Each named move below is a turn or a mirror, shown by a few rows before and after it. Which moves, in which order, take the first row of each later pair to the second? The first pair is answered.
S:
[-7,1,6,-18,5,-1,-4,-9,14,5,2,4,-6,-6,-5,-12,3,1,8] => [-5,-7,-7,-15,-3,0,-8,-6,-5,2,-4,-14,4,-11,-2,-6,-1,-5,13]
[13,8,2,-23,3,1,-12,22,13,7,-1,8,1,3,7,10,-2,12,-15] => [15,0,-10,-20,-5,2,-18,23,-1,6,-6,-7,9,-2,9,16,-4,4,-12]
[-1,13,-5,14,-4,11,17,-8,7,-6,6,2,0,6,6,-11,15,3,1] => [-1,7,-13,18,-9,11,14,-8,-4,-8,2,-7,6,4,9,-8,14,-3,4]
[5,-19,-13,3,2,8,2,1,-20,-7,-5,-12,7,-1,-2,0,-1,7,-2] => [2,-4,5,-3,15,6,12,-1,6,-3,5,13,-8,7,-7,-8,3,19,-7]
X:
[6,8,-4,-10,4,3,-8,5,2,-6,-7,-5,14,-7,2,-11,-7,-9,-13] => [8,7,-3,-3,13,5,2,1,0,-5,-3,-3,18,-4,-4,-16,-7,1,-10]
[-14,-11,11,-13,2,-9,-4,-1,-7,5,2,5,-9,-2,-14,-6,2,-12,28] => [-6,4,16,-20,3,-9,-11,10,15,4,0,16,-13,2,-7,1,4,-10,6]
[0,11,3,14,-17,5,1,-16,-8,-3,1,-16,0,-3,8,-4,0,-6,17] => [8,26,10,6,-16,5,-3,-6,15,-3,-1,-3,-5,0,14,3,0,-4,-6]
[-1,8,1,-2,-13,-5,-12,-12,0,-7,-13,-6,-6,-3,4,-6,13,5,1] => [4,13,3,1,-3,-3,-4,-9,8,-6,-10,2,-4,2,4,-7,14,15,-6]
Z:
[-4,-4,7,1,0,3,-4,-10,6,2,-4,1,1,2,-4,-12,7,11,16] => [6,-3,-9,18,5,3,8,-6,-8,0,2,-2,9,4,-4,-2,2,7,-1]
[3,9,-1,-1,-6,14,1,14,15,2,-5,-2,8,7,12,-3,-7,8,-27] => [-1,9,7,-9,-7,14,-1,10,21,4,-6,0,5,6,12,-8,-4,9,-20]
[-3,-11,-9,0,-13,5,-9,-2,-18,0,-8,-21,12,-7,0,-4,1,6,17] => [-9,-5,8,5,5,2,8,-13,-2,1,7,2,-3,0,-9,-19,6,18,22]
[10,-10,-6,-6,0,10,-3,10,-16,1,5,-7,2,5,7,3,1,9,-1] => [2,-10,7,-15,3,8,-3,4,-5,3,7,0,-5,7,3,-5,6,15,9]
W:
[-5,-2,11,-5,7,-4,4,2,-1,2,15,13,-15,-6,-9,0,1,-7,3] => [3,8,10,-3,8,-1,3,7,11,3,10,16,-11,-3,-4,2,3,3,-8]
[-1,-1,12,-8,5,10,6,1,14,1,1,17,2,8,-8,-10,9,17,7] => [8,8,3,3,0,15,5,3,14,-2,-4,10,12,8,0,-6,10,21,-4]
[-4,-6,-2,10,1,1,6,-8,-4,5,4,4,1,1,-3,-11,-3,-3,12] => [-4,-4,3,6,6,2,6,-6,3,5,5,10,-2,4,-5,-11,-2,1,9]
Pairs:
Between the rows of a pair lie 2 to 4 moves.
[-9,-3,15,-12,6,-5,3,-6,7,2,7,4,-8,5,-8,-10,5,10,16] => [2,15,11,-10,-1,0,-5,3,24,1,-2,3,-1,7,5,-1,9,13,-5] => X then X then W
[5,-4,2,-3,7,4,4,10,-6,2,-5,0,8,1,0,2,1,15,-3] => [2,-2,4,4,11,1,13,7,-8,2,1,6,1,4,-2,0,-1,10,-5] => X then Z then Z then S
[-8,24,14,5,-7,-3,0,-14,21,-4,0,14,-15,5,9,-10,10,-1,0] => [-13,14,12,-9,-18,-6,-14,-9,16,-3,-4,5,-18,0,10,-3,8,-16,3] => X then S then W then X
[10,-3,-22,11,-18,-4,17,-5,-19,0,7,-5,2,-2,-20,4,-17,-17,-8] => [0,12,10,-23,-22,0,-4,-8,30,4,-2,11,-11,3,-15,-11,1,3,4] => Z then S then W
[13,3,-9,0,-6,5,-5,9,-5,0,-7,-9,13,0,8,4,7,7,-9] => [7,1,1,-14,-3,-2,-8,13,6,4,-2,5,-3,0,4,8,3,-4,-15] => W then W then X
[9,5,3,-10,19,5,-1,6,11,0,1,4,9,7,-6,-2,6,23,-2] => [3,1,-13,-8,-7,1,-18,4,-10,-3,-9,-21,13,-3,5,9,2,-4,1] => W then X then X then W
[-20,8,2,2,-14,-13,5,-8,-7,-4,7,0,-12,-3,-5,0,-9,-28,11] => [-16,17,11,-1,-3,-13,12,-5,11,-2,14,15,-19,3,-6,-1,-7,-17,1] => Z then S then W
[-3,11,7,-12,9,-5,4,19,13,-2,1,6,-6,7,1,12,-6,-9,-18] => [-5,-3,8,-25,7,-3,-4,22,7,1,-3,-1,-1,4,-3,11,-6,-6,-5] => X then Z then W then X
[5,0,-2,-10,-11,1,-8,-2,8,4,-1,-5,1,0,-4,0,6,20,9] => [-6,4,1,-8,-19,-8,-9,-6,8,3,4,0,-13,-1,-4,4,2,-1,2] => Z then X then Z then X
[0,-13,3,-5,6,3,14,-2,3,3,12,12,5,-1,-9,4,-7,7,6] => [-3,-16,-6,1,-4,2,10,-5,-11,1,7,0,10,-5,-6,9,-9,-3,10] => W then X then Z then Z
[10,-18,-11,3,8,0,6,5,-8,-1,7,-14,9,-9,-3,8,-3,5,-6] => [5,-20,-1,2,15,-2,14,-1,-3,1,14,-6,2,-7,-10,1,-1,10,2] => Z then Z then S then W
[-2,14,6,-11,8,-5,3,-14,30,-7,6,7,-12,5,9,4,10,9,-9] => [5,11,-5,13,16,0,22,-20,11,-9,13,1,-1,8,4,0,8,16,-6] => X then Z then S then W
[-10,-7,11,-15,15,1,0,-3,-1,1,14,19,-4,2,-8,-2,-3,12,6] => [-3,-15,-5,-21,1,6,-16,7,-12,-2,-2,-2,12,-3,2,9,-4,9,3] => Z then Z then X then S
[3,15,-7,17,-7,3,2,-9,4,-5,-6,-1,2,2,10,0,4,-1,-5] => [0,3,-8,16,-8,3,2,-11,-9,-5,-6,-9,5,-3,6,-3,2,-2,8] => Z then X then Z then W
[-10,-15,10,-18,4,-2,-3,-7,-2,6,4,-1,2,-2,-6,-13,5,6,35] => [13,-9,-14,-12,-4,5,-11,14,-12,3,-14,-19,24,-6,8,10,-1,4,7] => X then S then X then S
[2,7,2,4,11,11,24,10,4,9,7,11,-8,-11,-16,12,9,-8,1] => [1,3,-5,-10,-9,14,1,14,-1,9,-10,-10,2,-20,-8,19,10,-17,8] => W then Z then W
